[121 128  78 157 157 171 159 121]  z525
[138 128  78 157  91 171 159 148]  z959
[139 133 121 150 116 144 115 130]  z774
[121 128  78 157  91 171 144 125]  z338
[121 128  78 157  91 120  56 148]  z418
howmany z774: [140]  0
howmany z525: [121]  2

[133 124 181 111 145 135 149 108 128 138 130  61 137  75 181 133 129  95
 111 138  45 106 126 112 139 200  96 147 130 129 122 133 181 122 137 121
 128 149 118 140 127 116 123 151 129 151 164 138 114 118 143] = z38
[127 123 126 139 152 115 141 128 113 131 164 166 133 130 129 122 125 124
 168 117 120 122 123 126 160 170 136 136 141 144 108 113 156 142 110 150
 112 145 134 102 161  75 133 146 136 119 144 153  98 169 137] = z4
[102 125 115 102 120 133 110 135 130  98 107 106 141 126 159 119 125 158
 173 121 157 152 135  96 125 108 180 121  90 182 132 116 104 101 104 142
 118 108 134 102 130  78 197 129 132 138 107 124 108 123  96] = z19
[128 132 129 119 132 125 135 123  97  98 151 122 164 132 129 128 137 121
 105 141 128 131 132 106 124 129 183 139 145 159 133 133 109 116 140 126
 156 156 103 145 128 150 134 100 109  52 127 108 147 116 126] = z571
diff z4: [127 123 126 139 152 115 141 128 113 131 164 166 133 130 129 122 125 124
 168 117 120 122 123 126 160 170 136 136 141 144 109 113 156 142 110 150
 112 145 134 102 161  75 133 146 136 119 144 153  98 169 137]  31, [108]
diff z38: [133 124 181 111 145 135 149 108 128 138 130  61 137  75 181 133 129  95
 111 138  45 106 126 112 139 200  96 147 130 129 122 133 181 122 137 121
 128 149 118 140 127 116 123 151 129 151 164 138 114 118 144]  51, [143]
howmany z19: [102]  3
howmany z38: [181]  3
diff z571: [128 132 129 119 132 125 135 123  97  98 151 122 164 132 129 128 137 121
 105 141 128 131 132 106 124 129 183 139 145 159 133 133 109 116 140 126
 155 156 103 145 128 150 134 100 109  52 127 108 147 116 126]  37, [156]
diff z19: [102 125 115 102 120 133 110 135 130  98 107 106 141 126 159 119 126 158
 173 121 157 152 135  96 125 108 180 121  90 182 132 116 104 101 104 142
 118 108 134 102 130  78 197 129 132 138 107 124 108 123  96]  17, [125]

[142 125 124 133 109 131 123 135 148 126 117 132 129 130 119 133 129 158
 126 112 127 137 133 130 128 122 127 118 140 131 127 115 119 122 147 131
 123 134 123 157 138 134 108 135  95 119 131]  z355
[118 114 129 119 132 131  96 155 121 123 130 126 128 139 119 128 121 109
 117 139 128 140 141 133 106 142 116 141 134 128 142 145 115 136 150 129
 146  82 105 140 127 128 109 147 161 140 113]  z488
[110 120 117 143  98 140 163 116 154 116 124 123 126 122 149 135 131 128
 109 121 114 128 117 109 124 168 122 133 139 122 142 118  92 134 149 124
 138 132 117  89 143 132 113 116 152 126 150]  z995
[129 122 157 140 136 127 112 105 142 122 138 122 135 122 125 122 124 126
 118 141 113 128 122 137 122 114 111 157 136 137 108 120 142 103 127 128
 117 124 128 121 102 114 135 128 100 135 123]  z438
[126 126 144 120 140 120 135 153  99 117 129 128 123 134 131 129 126 142
 114 117 110 124 121 124 119 145 130 129 130 127 141 127  81 131 125 131
  67 116 123 134 139 115 122 132 144 117 133]  z621
[139 126 139 154 132 140 103  97 102 140 124 128 129 131 131 122 123 124
 145 142 133 126 136 130 133 112 117 123 119 140 134 107 134 131 131 124
 129 129 129 120 111 129 141 137  92 142 133]  z102
[104 130 138 138 123 115 149  67 142 111 147 124 125  87 123 123 134 123
 147 146 129 119 146 132 138 127 145  92 137 130 121 117 143 122 102 127
 167 137 135 144 119 132 144 117 148 137 134]  z772
[119 125 110 124 131 139 147  63 117 145 122 128 124 104 118 139 129 139
 126 122 116 129 146 121 124  99 129  93 131 123 135 130 137 133 111 123
 153 116 130 127 141 129 150 132 181 148 119]  z825
[110 120 117 143  98 140 163 116 154 116 124 123 126 122 149 135 131 128
 109 121 114 128 117 109 124 168 122 133 139 122 142 103  98 127 115 130
 135 147 129 126 153 143 141 135 151 145 127]  z286
[126 119 120 121 115 129  92 143 112 124 135 126 129 128 121 126 133 155
 131 122 126 100 139 132 122 118 126 111 126 120 114 146 140 132 136 117
 125 154 127 123 131 129 143 145 130 138 128]  z35
[122 130 157 110 125 140 129 108 138 125 142 121 132 138 118 128 120 140
 120 104 142 147 120 136 128 159 131  96 122 123 120 128 129 121 119 126
 103 123 124 128 130 129 133 144 136 131 123]  z676
[116 127 127 112 126 117 136 138  92 118 137 126 121 113 136 127 138 126
 102 127 138 129 132 141 107 124 134  82 128 128 115 127 141 131 132 122
 150 118 126 129 124 116 141 127 101 134 121]  z46
diff z621: [126 126 145 120 140 120 135 153  99 117 129 128 123 134 131 129 126 142
 114 117 110 124 121 124 119 145 130 129 130 127 141 127  81 131 125 131
  67 116 123 134 139 115 122 132 144 117 133]  3, [144]
howmany z438: [112]  1
howmany z438: [128]  4
diff z621: [126 126 144 120 140 119 135 153  99 117 129 128 123 134 131 129 126 142
 114 117 110 124 121 124 119 145 130 129 130 127 141 127  81 131 125 131
  67 116 123 134 139 115 122 132 144 117 133]  6, [120]
diff z488: [118 114 129 119 132 132  96 155 121 123 130 126 128 139 119 128 121 109
 117 139 128 140 141 133 106 142 116 141 134 128 142 145 115 136 150 129
 146  82 105 140 127 128 109 147 161 140 113]  6, [131]
howmany z676: [119]  1
howmany z438: [122]  7

[133 129 134 130 133 128 138 131 136 131] : z546
[126 137 100  87 100 126 100 130 135 134] : z968
[135 118 173 190 170 131 171 127 124 126] : z790
[157 122 145 160 151 130 171 131 122 123] : z419
[136 185 167 170 140 193 132 170 185 166] : z368
[118 141 109  91 101 134 103 132 143 135] : z719
[132 147 138 135 119 173 191 116 155 103] : z503
[118 134 109 123 101 134 103 132 143 135] : z996
[137 136 121 145 151  93  97 135  94 142] : z11
diff z996: [118 134 109 123 101 134 103 133 143 135]  8, [132]
howmany z996: [136]  0
howmany z368: [170]  2

[122 123 132 121 122 123 123 121 126 121 119 122 132 122] : z13
[108 132 121 115 141  86 113 131 116 109 114 136 105  71] : z318
[170 130 132 146 119 187 145 135 142 146 146 127 165 208] : z358
[160 132 122 129 119 157 129 136 130 134 130 127 148 172] : z688
[ 81 135 154  75 141  96  72 135  81  77  78 142 118  92] : z454
[102  89 139 117 132  89 139  89 111 104 139  90 105 139] : z654
[148 132 168 143 150 170 144 136 139 153 150 154 156 172] : z992
[122 122 170 138 153 126 136 132 133 140 143 121 131 120] : z678
[113 125  90 126 101 131 125 123 128 120 123 104 121 142] : z636
[121 129 152 138 148 108 140 131 126 138 144 144 111 104] : z713
[ 81 135 154  75 141  96  72 135  81  91  84 115 138 140] : z599
howmany z13: [122]  4
howmany z654: [90]  1
diff z992: [148 132 168 143 150 169 144 136 139 153 150 154 156 172]  6, [170]
diff z358: [170 130 132 146 119 187 145 134 142 146 146 127 165 208]  8, [135]
howmany z454: [134]  0
diff z688: [160 132 122 129 118 157 129 136 130 134 130 127 148 172]  5, [119]

[124 157 127 135 137 123 156 114  99 119 120 107 132  86 135  87 134 154
 122 116 128 118 115 157 121 130 118 171 121 134 118 142 117  99 147  97
 121 116 126 124 124 111 124 174 188 130] : z213
[135  72 126 137 162 135  85 135 166 150 188 148  83 177 160 174 131  98
 107 101 110  92 139 100 126 110 143 127 157 160 156 111 168 161 136 157
 129 118 108  91 173 153 170  91 102 139] : z705
[124 157 127 135 137 123 156 114  99 119 120 107 132  86 135  87 134 154
 122 116 128 118 115 157 121 130 118 171 121 134 118 142 117  99 147  97
 121 116 126 124 124 111 133 154 170 131] : z924
[105 156 127 158 179 119 126 116 108 137 165  93 102  77 162 106 129 150
 100  91  92  68 108 174 125 111 111 187 132 143 128 160 141 104 181  51
 137 111 113 150  96 102  99 160 173 138] : z710
[105 156 127 158 179 119 126 116 108 137 165  93 102  77 162 106 129 150
 100  91  92  68 108 174 125 111 111 187 132 143 128 160 141 104 181  51
 137 111 113  99 151 106 164 137 191 141] : z711
[130 178 128 114  82 115 184 118  87  99  60 113 178  84  93  76 130 158
 150 155 159 177 126 145 127 152 118 131  98 100  99 138  84  91 112 120
 119 136 152 168  81 107  83 169 145 114] : z433
[130 178 128 114  82 115 184 118  87  99  60 113 178  84  93  76 130 158
 150 155 159 177 119 145 127 152 118 131  98 100  99 138  84  91 112 120
 119 136 152 168  81 107  83 169 145 114] : z60
[112 154 133 133 162 105 133 128 116 139 129 117 116  87 135  97 126 148
 140 128 113 110 113 183 124 122 107 166 130 130 123 142 126 118 160  78
 131 119 116 123 123 104 131 147 191 153] : z681
howmany z681: [116]  3
howmany z705: [135]  3
diff z60: [130 178 128 114  82 115 184 118  87 100  60 113 178  84  93  76 130 158
 150 155 159 177 119 145 127 152 118 131  98 100  99 138  84  91 112 120
 119 136 152 168  81 107  83 169 145 114]  10, [99]
diff z711: [105 156 127 158 179 119 126 116 108 136 165  93 102  77 162 106 129 150
 100  91  92  68 108 174 125 111 111 187 132 143 128 160 141 104 181  51
 137 111 113  99 151 106 164 137 191 141]  10, [137]
diff z705: [135  72 126 137 162 135  85 135 166 150 188 148  83 177 160 175 131  98
 107 101 110  92 139 100 126 110 143 127 157 160 156 111 168 161 136 157
 129 118 108  91 173 153 170  91 102 139]  16, [174]
diff z433: [130 178 128 114  82 115 184 118  87  99  60 113 178  84  93  76 130 158
 150 154 159 177 126 145 127 152 118 131  98 100  99 138  84  91 112 120
 119 136 152 168  81 107  83 169 145 114]  20, [155]
diff z681: [112 154 133 133 162 106 133 128 116 139 129 117 116  87 135  97 126 148
 140 128 113 110 113 183 124 122 107 166 130 130 123 142 126 118 160  78
 131 119 116 123 123 104 131 147 191 153]  6, [105]

[112 129 105 125 137 129 114 137 120 198]  z919
[164 176  89  67 131 192 119 174  79 188]  z263
[126  88  88  68 122 199 112 165 121 115]  z530
[126 181  88  68 122 199 112 130  71  88]  z328
howmany z328: [130]  1
howmany z530: [200]  0
diff z919: [112 129 105 125 137 129 115 137 120 198]  7, [114]
howmany z919: [128]  0
diff z263: [164 176  89  67 131 191 119 174  79 188]  6, [192]

[132 134  89 133] : z526
[157 117 182 125] : z892
[118 113  72 128] : z947
[118 113 121 134] : z261
[134 134 159 134] : z295
[141 109 131 123] : z143
[157 117 182 135] : z119
[131 135 114 131] : z370
[ 99 134 159 136] : z271
howmany z295: [134]  3
howmany z143: [141]  1
diff z892: [157 117 181 125]  3, [182]
howmany z295: [135]  0
howmany z370: [136]  0

[119 154 136  85 129 115 153  94 119 133 118 115 119 132 113 120  89]  z761
[133 111 133 161 123 126 113  60 130 128 133 126 118 125 130 131 161]  z260
[134 125 138 129 122 128 126 120 131 142 133 126 128 120 128 131 123]  z9
[ 61  61  61 196 131 130  64 183 183  61 114 126 140 130 122 183 197]  z151
[124 125 116 115 124 128 128 113 125 117 122 126 124 130 127 117 110]  z237
[135 189 131  56 130 127 190  73 131 138 134 128 115 130 130 124  59]  z884
[116 152 129 174 131 172  94 152 122 138 119 125 128 172 172 111 172]  z482
diff z9: [134 125 138 128 122 128 126 120 131 142 133 126 128 120 128 131 123]  4, [129]
howmany z482: [172]  4
diff z482: [116 152 129 174 131 173  94 152 122 138 119 125 128 172 172 111 172]  6, [172]
howmany z482: [112]  0
howmany z151: [61]  4
diff z482: [116 152 128 174 131 172  94 152 122 138 119 125 128 172 172 111 172]  3, [129]

[116 121 124 124 109 161] -> z744
[117 123 124 146 126 135] -> z804
[115  96 113 169 123 119] -> z832
[120  92 113  55 124  54] -> z903
[130 122 126 131 125 131] -> z769
[132 131 132 139 139 132] -> z629
[128 126 140 128 124 128] -> z796
[139 118 128 127 115 140] -> z549
[132 118 131 124 126 129] -> z762
[128 137 120 139 136 111] -> z547
[129 134 134 125 145 130] -> z642
howmany z796: [140]  1
howmany z629: [140]  0
diff z762: [132 118 131 124 125 129]  5, [126]

[146 145  91 140 161 167] = z399
[116 131 126 136 136 126] = z445
[139 167  86 143 139 177] = z929
[128 134 125 120 125 129] = z22
[165 132 142 164 124 149] = z986
[142 143  92 137 157 163] = z917
howmany z445: [131]  1
diff z986: [165 132 143 164 124 149]  3, [142]

[148 133 120 148]  z17
[171 126 124 128]  z543
[171 126 124 137]  z653
[190 120 124 128]  z953
[149  94 160 139]  z939
[143 117 104 151]  z981
[196 105 128 135]  z164
[176  88 124 119]  z411
[177 104 122 160]  z516
[148 131 124 144]  z169
[171 126 124 152]  z293
[133 135 194 126]  z880
diff z164: [197 105 128 135]  1, [196]
diff z169: [148 130 124 144]  2, [131]
howmany z169: [148]  1
diff z880: [133 136 194 126]  2, [135]
diff z939: [149  94 161 139]  3, [160]
diff z981: [143 117 103 151]  3, [104]
howmany z17: [120]  1

[136 151 149 147] = z363
[133 131 134  48] = z668
[114 133 105 167] = z99
[ 91  94 107 130] = z533
[126 108 130 144] = z244
[113  95 130 130] = z545
[127 136 155 155] = z696
[113 120 113 113] = z529
[152 143 139 154] = z496
[129 139 142 203] = z694
[137 142 137 137] = z627
howmany z627: [138]  0
howmany z627: [137]  3
howmany z696: [155]  2
howmany z529: [113]  3
diff z627: [137 142 138 137]  3, [137]

